Tupe: [101 105  55 102  65  67]
Puni: [144 143 122 121 128 120]
fipuz: [125 123 116 127 111 117]
diff Puni: [144 143 123 121 128 120]
3, [122]
diff Puni: [143 143 122 121 128 120]
1, [144]
miss Puni: [143 120 121 122 128]
[144]
miss Puni: [144 128 121 120 122]
[143]
present: [122 121]
yes

relo: [117 151 137  96 144  93 166]
siz: [ 89 169 116 152  95 214 166]
migod: [109 132  77 107 121 108 148]
Nufa: [117 140 113 147 116 154  83]
miss migod: [ 77 107 121 132 148 109]
[108]
diff migod: [109 132  77 108 121 108 148]
4, [107]

Fibo: [145 161 118 149 143 104 125 124 151]
Rako: [ 97  69  99 106 133 145 100 144 123]
zinu: [ 87  69  99 106 133 145 100 144 123]
Vima: [ 85  58 112  95 120 158 109 143 109]
Memob: [134 156  84 162 168  83 100 133 173]
Lop: [ 86  69  98 106 134  68 101 146 124]
diff Lop: [ 86  69  98 106 133  68 101 146 124]
5, [134]
miss Lop: [ 98  86 134 146 106  68 101 124]
[69]
miss Memob: [100 133  83 156 162 134 168  84]
[173]

mub: [149 118 101 102 125 142 129]
sav: [ 75 101 101  89  65 125 115]
guzaz: [ 47 108 217 110 116 128  70]
zudem: [108  73 100  98 161 113  38]
temes: [158 137 109 166 129 121 141]
vegot: [165 151 121 176 124 126 162]
pudo: [162 148 113 169 119 126 163]
Figag: [ 56  98 132  90  71 125  97]
diff zudem: [108  73 100  98 162 113  38]
5, [161]
diff temes: [158 138 109 166 129 121 141]
2, [137]

bavik: [104 152 155 128 121 157 156 143 124 158 149 128 171  79 120  88 141 109
 143 164 141 156 157  95 157 155 165 154 158 175 123 129]
Nepep: [120 106 105 105 125  95 112 113 126 108 104 114 113 160 130 162 115  39
 115 116 111  98 106 165  92 106 113 105 116 115 130 113]
faro: [168 140 128 146 160 122 123 142 159 130 130 152 110 188 162 191 141  59
 145 118 144 124 111 188 124 130 105 132 111 110 163 150]
lovod: [104 152 155 128 108 157 156 143 124 158 149 128 171  79 120  88 141 109
 143 164 141 156 157  95 157 155 165 154 158 175 123 129]
diff Nepep: [120 106 105 105 125  95 112 113 126 108 104 114 113 160 130 162 115  39
 115 116 111  98 106 165  92 105 113 105 116 115 130 113]
26, [106]
miss lovod: [124 108  88 171 155 158 141 109 128 156 143 123 164 129 141 152  95 157
 175 157 154  79 155 156 128 165 104 149 143 158 157]
[120]
miss lovod: [104 158 157  88 155  79 175 157 109  95 158 154 143 124 155 108 156 123
 157 149 156 141 128 129 143 152 141 164 128 165 171]
[120]
diff lovod: [104 152 155 128 108 157 156 143 124 158 149 128 171  79 120  88 141 109
 143 164 141 156 157  95 158 155 165 154 158 175 123 129]
25, [157]
present: [ 79 120]
yes
present: [141 109 143 164 141]
yes

lisu: [ 95 138 109 143 143 135 145 129 134 134 150 118 130 142 128  92 151  88
 134 117 153 124 137 131 138]
Tukef: [ 95 138 109 143 143 135 145 129 134 134 150 118 130 142 128  92 107  88
 134 117 153 124 137 131 138]
lonal: [101 148 101 146 149 120 122 150 140 122 124 148 145 118 129  86 125  84
 121 121 150 122 126 149 147]
diff Tukef: [ 94 138 109 143 143 135 145 129 134 134 150 118 130 142 128  92 107  88
 134 117 153 124 137 131 138]
1, [95]
present: [135 143]
no
diff Tukef: [ 95 138 109 143 143 135 145 129 134 134 150 118 130 142 128  92 107  88
 134 117 153 124 137 130 138]
24, [131]
diff lonal: [101 148 101 146 149 120 122 150 140 122 124 148 145 118 129  85 125  84
 121 121 150 122 126 149 147]
16, [86]

kadu: [153 168 118 164  97 135 119 122 149 148 167 141 155 127 146 131 155 118
 128 155 159 142 141 141 105 114 111 139 163 159 123 168 132 107 141 151
 120 109]
siteb: [170 165 206 152  58 201 167 198 149 148 210  74  63 210  99 136  74 156
  85  56  72 128  68 103 140 125  95 160 196 154 172 172 142  60 103  97
  68 122]
kiveg: [115  73 117  83 174 119 110 125 120 144  80 149 134 106 132 149 131 145
 160 134 132 110 149 140 146 161 151 144  86  83 119  73 118 148 140 109
 138 165]
zakuf: [118 129 107 133 160 206 126 108 126 120 107 153 160 106 146 127 155 122
 147 163 156 140 156 143 131 132 149 117 113 132 121 126 133  55 143 152
 162 133]
kep: [138 122 131 124 130 138 123 135 136 147 132 136 133 130 133 141 133 137
 138 132 134 125 135 136 131 140 129 145 131 123 129 124 128 122 136 124
 123 139]
pag: [170 165 206 152  58 201 167 198 149 148 210  74  63 210  99 136  74 156
  85  56  46 110  91  99 203 173 182 109  66  71 166  51 135 188  99  80
 154 184]
suz: [102  92  93 102 190  91 112  97 116 122  69 165 164  85 147 134 157 126
 165 168 158 127 168 147 138 147 162 118  80 102 110  88 124 181 147 141
 171 151]
zib: [154 160 136 156 103 147 130 138 148 148 167 133 139 142 138 135 141 130
 126 138 143 139 132 136 119 123 116 144 162 153 134 161 135 108 136 140
 117 120]
meli: [131 116 126 120 145 130 123 130 133 142 120 143 139 123 136 141 138 137
 145 139 138 127 142 139 135 143 138 141 121 119 127 117 128 135 139 128
 134 144]
Sif: [108 127 113 130 161 103 135 109 117 104 102 141 147 111 137 118 143 120
 137 150 141 139 144 133 135 127 150 104 108 132 124 124 134 171 133 149
 164 129]
tizak: [118 129 107 133 160 106 126 108 126 120 107 153 160 106 146 127 155 122
 147 163 156 140 156 143 131 132 149 117 113 132 121 126 133 166 143 152
 162 133]
Faba: [131 116 126 120 145 130 123 130 133 142 120 143 139 123 136 141 138 137
 145  63  78 134  68 103 131 114  89 153 205 168 170 187 144  58 103 108
  69 110]
diff zakuf: [118 129 107 133 160 206 126 108 126 120 107 153 160 106 146 126 155 122
 147 163 156 140 156 143 131 132 149 117 113 132 121 126 133  55 143 152
 162 133]
16, [127]
diff kiveg: [115  73 117  83 174 119 110 125 120 144  79 149 134 106 132 149 131 145
 160 134 132 110 149 140 146 161 151 144  86  83 119  73 118 148 140 109
 138 165]
11, [80]
diff kep: [138 122 131 124 130 138 122 135 136 147 132 136 133 130 133 141 133 137
 138 132 134 125 135 136 131 140 129 145 131 123 129 124 128 122 136 124
 123 139]
7, [123]
miss siteb: [170 142 198  58  85 152 156 154  56 160  63 172 165  68 122 128 149  60
  95  72 140  68 172  74 148 136 206 103 125  97 167 103 196 201 210 210
  74]
[99]
diff Sif: [108 127 113 130 161 103 135 109 117 104 102 141 147 111 137 118 143 120
 137 150 141 139 144 133 135 127 150 104 108 132 124 124 133 171 133 149
 164 129]
33, [134]
present: [ 74  63 210  99]
yes

zel: [ 78 179  76  86  90 121 137 119]
Disat: [131 217 110 113 118 121 119 120]
Posu: [ 78 179  76  86  90 121 137 107]
present: [120 119]
no
diff zel: [ 78 180  76  86  90 121 137 119]
2, [179]
diff Disat: [131 217 110 112 118 121 119 120]
4, [113]
diff Disat: [131 217 110 113 118 120 119 120]
6, [121]
diff Posu: [ 78 179  75  86  90 121 137 107]
3, [76]
present: [218 110]
no

gerov: [152  59 139  44 159 135 144 130 146  65 126 146 144]
radeb: [113 195 136  42  81 159 135  92  99 201  80 108 158]
tuve: [158 185 148 166 106 129 138  91  97 165  86 113  90]
vorop: [172  90 127 220  92  99 144 146 137  88 152 141  93]
diff radeb: [113 195 136  42  81 160 135  92  99 201  80 108 158]
6, [159]
miss vorop: [152  90 127 144 137 172  88  99 146 141  92 220]
[93]
miss radeb: [158 159 135  92  81 108  99 136 195 201  80  42]
[113]
miss tuve: [158 113 138  86 165  90  91 185 148 166  97 129]
[106]
present: [172  90 127 219]
no

Kufot: [173 132 133 130 119  95 133 155 133 105 143 133  61 131 108]
vubar: [173 132 133 130 119  95 133 155 133 105 141 133  61 131 108]
res: [173 132 133 130 119  95 133 155 102 105 141 142  61 131 108]
diff Kufot: [173 132 133 129 119  95 133 155 133 105 143 133  61 131 108]
4, [130]
miss res: [ 61 119 133 105 155  95 102 133 131 173 108 130 132 142]
[141]
miss vubar: [133 119 132 133 133 108 105 173 133  95 155 141 131 130]
[61]
miss vubar: [ 61 131 105 133 155 133 133 119  95 173 132 130 108 133]
[141]
diff res: [173 132 133 130 119  95 133 154 102 105 141 142  61 131 108]
8, [155]
diff vubar: [173 132 133 130 119  95 133 155 133 105 141 133  60 131 108]
13, [61]

Nese: [144 133 115 137 103 127 134 135 103 105 115 121 148 137 140 140 107 120
 114 120 152 110 115]
Gul: [122 167 122 122 101 136 135 133 149 123 109 133 120 124 110 118 130 142
  58 145 154 117 126]
rarob: [116 144 133 128 140 119 115 114 128 128 128 118 125 123 144 136 134 111
 147 155 151 104 129]
pufe: [142 136 110 126 135 142 141 115 120 148 125 140 101 142 111 120 122 136
 127 146 142 145 108]
numi: [100 135 103  91 198 135 104 101 124 163 173 163 146 118 148 119 131  97
 180  98  83 137 117]
rufu: [108 146 142 155 125 119 128 128  98 102 123 146 137 135 131 123 111 116
 126 124 166 144 146]
diff numi: [100 135 103  91 198 135 104 101 124 163 174 163 146 118 148 119 131  97
 180  98  83 137 117]
11, [173]
present: [148 125 140 101]
yes
present: [141 101 142 111 120]
no
diff rufu: [108 146 142 155 125 119 128 128  98 102 123 146 137 135 131 123 111 116
 127 124 166 144 146]
19, [126]

did: [116 109  81 123 121 140 131 154 138 120 151 114 103 112 114 123 121 172
 150  92 144 127 126 117 115  80  86 110 128 130  90 116 133 128 198  53
 149 113 126 118 158 118 128 127 142 125 155 143 116 124 100 130 151 133
 128 139 132 116 173]
rir: [119 141  79 123 121 139 124 128 119 122 155 115 161  38 113 125 122 169
 134  93 177 129 127 121 109 100 114 142 127 130  88 110 126 133 180  55
 130 119 124 117 170 116 126 129 145 123 171 145 112 128 124 134 131 129
 128 135 135 118 161]
Gon: [136 108 124 126 129 129 130 111 128 127 125 130 148 128 129 125 126 119
 130 151 130 128 128 127 143 140 142 160 127 127 133 130 125 128 111  99
 118 115 127 129 161 131 126 127 129 126 133 138 127 130 130 123 129 127
 128 130 131 128 119]
present: [150  92 144]
yes
diff Gon: [136 108 124 126 129 129 130 111 128 127 125 130 148 128 129 125 126 119
 130 151 130 128 128 127 143 140 142 160 127 127 133 130 125 128 111  99
 118 115 127 129 160 131 126 127 129 126 133 138 127 130 130 123 129 127
 128 130 131 128 119]
41, [161]
present: [126 129]
yes
present: [135 135]
yes

kuza: [160 115  65  95  94 122  84 200  65 114 147 120 123 135 145 165 160 148
 158 151]
pud: [159 170 124 115 117 172 157 102 208 170 161  84  90 153 152 164 143 160
 115 152]
Fiv: [104  86 122 152 127  99 127 141 167 114 119 200 140 178 123 173  94  48
 149 131]
kefi: [104 107 220 175 175 107 146 126 109 170 117 123 127 132  79  76 119 132
 149  94]
dekof: [183 111 124 145 151  89 125  96  82 135  50 102 170 129  64 111  90 141
 146 122]
zagab: [ 69 126 173 142 146 135 129 102  99  69 138 147 129  51 140  63 141 122
 100  94]
miss Fiv: [173 149 178  99 152 114 167 104 122  94  48 127 123 127 200 141 119 140
  86]
[131]
diff dekof: [183 110 124 145 151  89 125  96  82 135  50 102 170 129  64 111  90 141
 146 122]
2, [111]
present: [123 120 147 114  65]
no
miss kefi: [149 107 132 146 126  94 104 175 170 127 119 117 107  79 109  76 132 220
 175]
[123]
diff pud: [159 170 124 115 117 172 157 102 208 170 161  84  90 154 152 164 143 160
 115 152]
14, [153]
miss Fiv: [104 167 127 131  48 127  94 149 141 173 123 114 140 122 200 119  99 152
  86]
[178]

